In the rows, 128 means zero.
One turn moves every row onto another: examples first, then more rows asked:
q_580: [111 119 134  71  92 160 157 105 124 137 108 135 137 105 131 121 133 144
 111 135 131 151 139 141]
q_597: [124 131  84 123 119 125 153 164 100 148 100 133 137 126 100 110 105 124
 126 123 130 149 141 146]
q_820: [110 129  96 116 141 134 130 134 113 171 117 136 136 134 123 144 102 138
 126 101 140 127 134 122]
q_420: [104 110 140  89 123 119 142  81 156 152 113 124 160 123 138 129 110 125
 161 142 132 117 155 164]
q_902: [118 128 158  83 103 148 169 119 134 132 107 110 128 120 110 110 123 133
 121 142 107 143 160 182]
q_742: [150 133  97 116 120 132 153 166 119 146 107 136 128 125 107 118 108 102
 122 125 111 143 132 144]
q_302: [129 147 131 140 126  96 132 142 121 178 135 126 152 142 138 112 141 131
 148 157 152 126 150 178]
q_758: [117 113 143 112 142 101 116 119 145 150 123 134 165 156 141 106 145 148
 161 145 147 112 144 171]
q_840: [120 124 152  71  89 139 169 126 128 145 113 101 128 120 106 109 121 127
 124 153 115 143 156 167]
q_300: [141 118 113  96 145 136 127 129 152 134  93 136 132 140 107 127 109 129
 134 103  96 116 124 151]
q_252: [119 127 134  73  93 153 167 129 125 136 102 121 126 118 106  96 130 131
 119 150 112 151 155 166]
q_32: [111 128 149  99 118 120 162 105 123 165 119 119 141 141 119 114  93 100
 157 155 125 126 171 170]
q_146: [120 135  91 131 127 129 148 141 104 164 105 132 135 122 104 139  93 126
 122 120 133 141 130 128]
q_227: [113 132 154  86  94 154 166 100 120 145 119 123 139 102 135 136 119 135
 112 130 134 149 147 154]
q_937: [115 129 119 108 116 123 162  95 129 165 106 130 143 122 113 113  94 100
 157 164 122 132 160 169]
q_518: [119 128  90 110 134 123 140 174 114 152 106 129 129 150 100  96 114 129
 136 116 119 134 156 157]
q_675: [117 137 138 112 123 115 158 102 134 162 116 121 148 133 119 112 100 105
 160 152 123 126 174 190]
q_77: [109 116  92 103 141 136 123 139 124 144 109 147 146 133 132 129 121 154
 127  89 141 130 133 129]
q_172: [141 111 107 102 137 143 132 136 148 125  99 145 140 122 124 134 123 137
 121 103 112 130 114 135]
q_620: [120 121 165  87 100 145 170 128 127 133 108 104 127 126 104 109 124 133
 117 158 110 145 145 165]
q_793: [145 141 101 113 123 128 145 139 112 165 112 141 129 130 114 137  93 101
 125 111 119 133 129 132]
q_123: [122 125 140 125 142 103 114 121 148 157 125 129 161 141 147 119 153 157
 151 140 145 114 137 179]
q_617: [112 118 153  67  90 147 158 101 132 145 119 115 143 105 130 134 126 143
 117 134 132 141 140 144]
q_165: [130 144 146 113  97 129 145 151 109 159 135 119 137 120 141 121 159 152
 105 146 150 149 133 157]
q_851: [142 138  97 109 131 127 125 135 120 167 126 152 147 133 124 136 110 117
 132  97 137 125 130 125]
q_638: [125 133 126 126 117  87 131 135 122 181 132 124 155 136 149 118 138 129
 151 162 159 125 139 163]
q_962: [131 115 154 107 115 120 135 153 133 131 115 118 144 140 122  96 169 165
 121 157 134 136 128 168]
q_741: [122 133 133 126 124  92 133 134 113 176 135 133 159 150 142 106 132 122
 157 158 160 127 154 164]
q_777: [130 129 146 116  98 119 141 149 105 152 132 126 150 124 139 117 159 155
 114 154 159 147 122 144]
q_78: [123 137 129 100 105 132 128 150 110 171 134 132 130 131 140 114 167 160
 109 145 152 141 124 140]
q_659: [116 121 102 109 153 130 132 156 135 152 101 119 124 154  91 111 108 138
 138 115 104 118 149 157]
q_372: [144 128 103  99 147 125 123 151 143 145 109 136 139 153  96 105 117 124
 144 106 101 114 141 158]
q_46: [126 126 136  92 117 130 127 160 132 153 120 120 125 145 120  93 173 166
 118 151 126 132 131 166]
q_609: [116 119 163  86  96 151 162 105 120 139 116 119 136 111 130 137 123 144
 108 141 135 147 131 139]
q_94: [121 122 125 121 150 105 111 116 152 169 115 130 147 152 133 114 145 149
 157 157 133 106 130 172]
q_784: [128 131 145  98  92 118 137 144 114 160 129 116 138 121 144 125 161 160
 109 149 154 144 119 146]
q_326: [118 110 104 114 150 136 133 135 144 133  85 123 135 135  90 124 108 152
 132 116 103 122 128 154]
q_776: [116 106  96 107 140 136 129 134 138 120  87 140 151 126 113 122 122 158
 128 101 124 132 125 143]
q_201: [123 141 116 134 132  99 125 126 121 193 129 133 143 145 136 119 133 128
 152 165 151 121 136 159]
q_388: [130 124 152  93 104 116 136 156 135 145 116 103 133 138 122 100 166 164
 118 156 126 134 126 171]
q_619: [113 127 132  99 112 110 158 105 132 168 121 118 150 127 126 115  97 100
 162 161 132 128 169 170]
q_403: [121 114 136 114 135  92 119 127 154 158 118 120 157 145 142 111 151 150
 158 156 139 112 136 178]
q_760: [150 128  96 111 132 127 137 176 134 142 115 138 138 140  97  98 126 115
 133 120 111 132 143 152]
q_514: [104 113 155  90 130 130 144  77 142 153 117 130 154 134 138 133 102 126
 153 135 133 119 154 157]
q_591: [141 121  97 108 133 136 122 144 136 140 119 154 154 123 129 132 131 135
 124  96 135 130 122 123]
q_800: [108 114 126  98 128 133 145  71 150 150 100 139 154 118 128 129 106 125
 156 146 127 123 146 161]
q_646: [129 127 156 101 115 132 135 150 139 135 117 113 136 132 127 106 170 171
 113 142 126 136 132 177]
q_794: [108 127 143 105 128 125 142  74 143 155 117 134 162 121 143 137 106 127
 154 132 139 122 157 170]

q_123 moves to q_675
q_597 moves to q_77
q_514 moves to q_620
And these:
q_403 moves to q_619
q_580 moves to q_46
q_172 moves to q_760

One turn moves every row onto another: examples first, then more rows asked:
q_573: [132 149 116 142  87 188 137 125 156 159 118 158]
q_457: [140 168 109 149  97 119 143 134 120 127 105 149]
q_577: [101 162 142 104 106 157 116 127 102 156  92 160]
q_763: [108 152 121 109 110 193 152 132 129 169 104 164]
q_137: [129 150  97 149 114 160 131 160 107 160 113 136]
q_228: [ 80 173 118 119 122 164 156 122 132 134 115 135]
q_876: [131 135 154 148 102 161 136 118 126 128  70 142]
q_555: [122 159 136 144 105 148 152 169 104 126 122 156]
q_908: [109 181 122 143 112 151 149 139 107 122 111 173]
q_408: [113 160 131  71 100 149 141 139 124 138  99 142]
q_788: [148 130 130 100  92 151 150 148 150 135 103 149]
q_813: [104 132 118 141  89 159 121 106 112 134  98 117]
q_433: [112 153  96 120  97 162 118 149 128 118  78 142]
q_819: [131 179 118 128 127 138 129 145 155 143 121 128]
q_448: [128 144 145 120 124 161 126 161 131 119 114 161]
q_406: [ 90 135 128 123  90 126 132 153 117 135  90 129]
q_860: [152 163 140 136  85 176 137 135 100 148 123 145]
q_971: [125 153 169 140  99 159 136 144 132 173 122 143]
q_108: [122 173 135  91 107 159 151 101 116 154 118 135]
q_88: [111 155 108 128  69 170 151 150 137 160 133 134]
q_722: [136 127 125 133  87 143 127 114 108 135 124 119]
q_496: [122 126 111 122  99 186 166 129 116 144 102 158]
q_369: [149 139 114 133  83 158 123 125 115 124 125 122]
q_537: [112 138 111 145 120 137 137 136  97 156 129 133]
q_685: [111 134 147 124  78 149 141 105 132 140  75 152]
q_677: [124 161 127 127  95 137 161  98 134 175 115 141]
q_367: [ 97 178 143 144 124 153 153 131 120 134 105 169]
q_365: [116 106 133 130 121 154 140 115 137 148 118 135]
q_350: [142 164 150 136 113 141 142 144 146 171  83 131]
q_93: [130 175 120 153  90 178 122 132 154 131 105 155]
q_431: [128 160 106 144  80 183 136 128 163 138 105 144]
q_12: [111 157  99 130  92 159 162 110 115 130  97 111]
q_271: [110 147 148 140 129 148 149 149 136 152  74 124]
q_829: [120 184 135 108  77 142 138 131 115 116 114 152]
q_683: [108 178 115 156 113 147 158 130 107 139 126 157]
q_452: [108 142  97 124  95 171 140 142 158 129 105 163]
q_623: [106 164 129 138 120 137 152 145 143 146  73 113]
q_427: [138 118 145 127  89 157 118 123 110 132 111 130]
q_926: [129 179 142 125 116 176 154 138 142 124  80 123]
q_321: [128 168 119 159 117 160 127 104 141 161  95 144]
q_708: [126 160 112 129  98 146 141 145 171 145 109 109]
q_49: [ 96 141 146 124 117 144 159 141 127 164  81 124]
q_85: [125 137 113  82  92 146 146 134 124 162 111 131]
q_925: [115 154 130  77 100 152 143 133 126 169 112 141]
q_402: [104 182 161 114  89 143 135 125 130 127 113 125]

q_763 moves to q_537
q_321 moves to q_228
q_85 moves to q_369
And these:
q_496 moves to q_137
q_457 moves to q_926
q_271 moves to q_925
q_448 moves to q_971
q_623 moves to q_408
q_108 moves to q_813

One turn moves every row onto another: examples first, then more rows asked:
q_812: [105  99 133 117 150 120 134 123 128 147 119 113 144]
q_884: [108 100 132 123 152 118 134 123 129 147 122 113 141]
q_750: [142 151 115  96 141 147 122 155 115 128 104 133 115]
q_469: [131 177 149 101 125 144 122 120 108 100 125 151 136]
q_595: [151 116 120  93 122 141 130 108 110  95 110 147 124]
q_292: [104 133 150 136 112 128 122 156 140 132 149 132 133]
q_896: [120 178 151 105 124 149 112 117 107 108 127 146 133]
q_334: [152 117 119  97 125 139 133 111 100  94 113 145 132]
q_792: [ 98 140 137 129 114 124 124 158 143 131 145 133 145]
q_21: [112 137 118 109 111 132 163 132 133 127 109 159 143]
q_224: [148 145 112  99 137 143 115 156 119 129  98 132 122]
q_113: [147 146 110  92 138 139 120 162 123 132 108 128 125]
q_772: [136 151 107  96 136 142 112 160 116 127 102 132 120]
q_947: [111  99 136 116 148 115 132 119 124 147 114 108 146]
q_122: [108 100 140 115 155 114 132 124 132 141 118 108 144]
q_128: [120 180 152 104 129 140 118 116 107 110 124 148 131]
q_413: [153 114 126 104 125 137 140 102 105  97 113 143 124]
q_699: [107 136 137 100  95 133 133 155  91 110  98 125 137]
q_450: [112 103 135 110 156 123 130 125 132 149 120 112 148]
q_810: [100 115 156 104 105 110 118 112  99 130 140 109 132]
q_98: [150 114 113  96 126 133 138 109 108  95 112 144 133]
q_716: [146 151 113  99 140 150 119 157 114 126 105 132 116]
q_130: [100 135 146 131 114 121 127 154 144 135 148 129 130]
q_382: [146 112 121 100 122 137 143 107 110  93 115 146 128]
q_384: [108 118 157 100  98 115 118 114  95 127 141 111 120]
q_771: [144 149 110  97 139 140 111 155 113 129 103 140 120]
q_515: [128 179 143 103 125 147 125 115 103 109 127 154 131]
q_536: [102 120 158 106  94 115 125 114 101 130 140 111 131]
q_795: [140 145 110  91 138 140 118 165 116 128 104 129 118]
q_684: [105 135 143 134 116 124 125 158 143 129 150 136 138]
q_853: [153 119 117  94 123 141 130 104 110  95 114 145 129]
q_848: [116 106 135 113 162 121 133 119 124 149 120 111 144]
q_915: [117 105 133 112 156 112 142 122 122 148 115 113 142]
q_494: [112 142 149 102 134 107 128 115 107 128  80 145 138]
q_417: [132 183 146 105 122 146 121 121 109 112 124 146 131]
q_654: [103 134 144 135 115 119 129 158 144 141 141 130 138]
q_984: [134 179 148 103 127 142 121 119 105 105 128 149 132]
q_407: [133 154 140 116 135 154 118 117 118 146 142  98 149]
q_635: [152 121 123  98 120 142 135 103 104  93 111 143 134]
q_734: [112 113 162  98 103 116 124 113  98 130 140 107 125]
q_244: [ 99 115 156 100 101 109 122 114 100 130 141 110 130]
q_149: [148 121 150 142 121 133 111 119 129 103 139 123 148]
q_26: [101 117 159 109  98 115 119 110  96 124 135 114 121]
q_262: [100 132 144 134 114 117 128 160 133 135 152 126 137]
q_439: [154 122 127 106 108 125 106 124 128 148 135 110 111]
q_387: [125 178 149 107 125 140 123 112 100 107 123 147 127]
q_864: [100 116 160 103 104 115 126 114 102 127 142 103 127]
q_454: [ 99 133 147 135 115 118 132 161 135 134 146 128 137]

q_439 moves to q_494
q_771 moves to q_122
And these:
q_654 moves to q_224
q_384 moves to q_128
q_915 moves to q_413
q_292 moves to q_772
q_884 moves to q_595

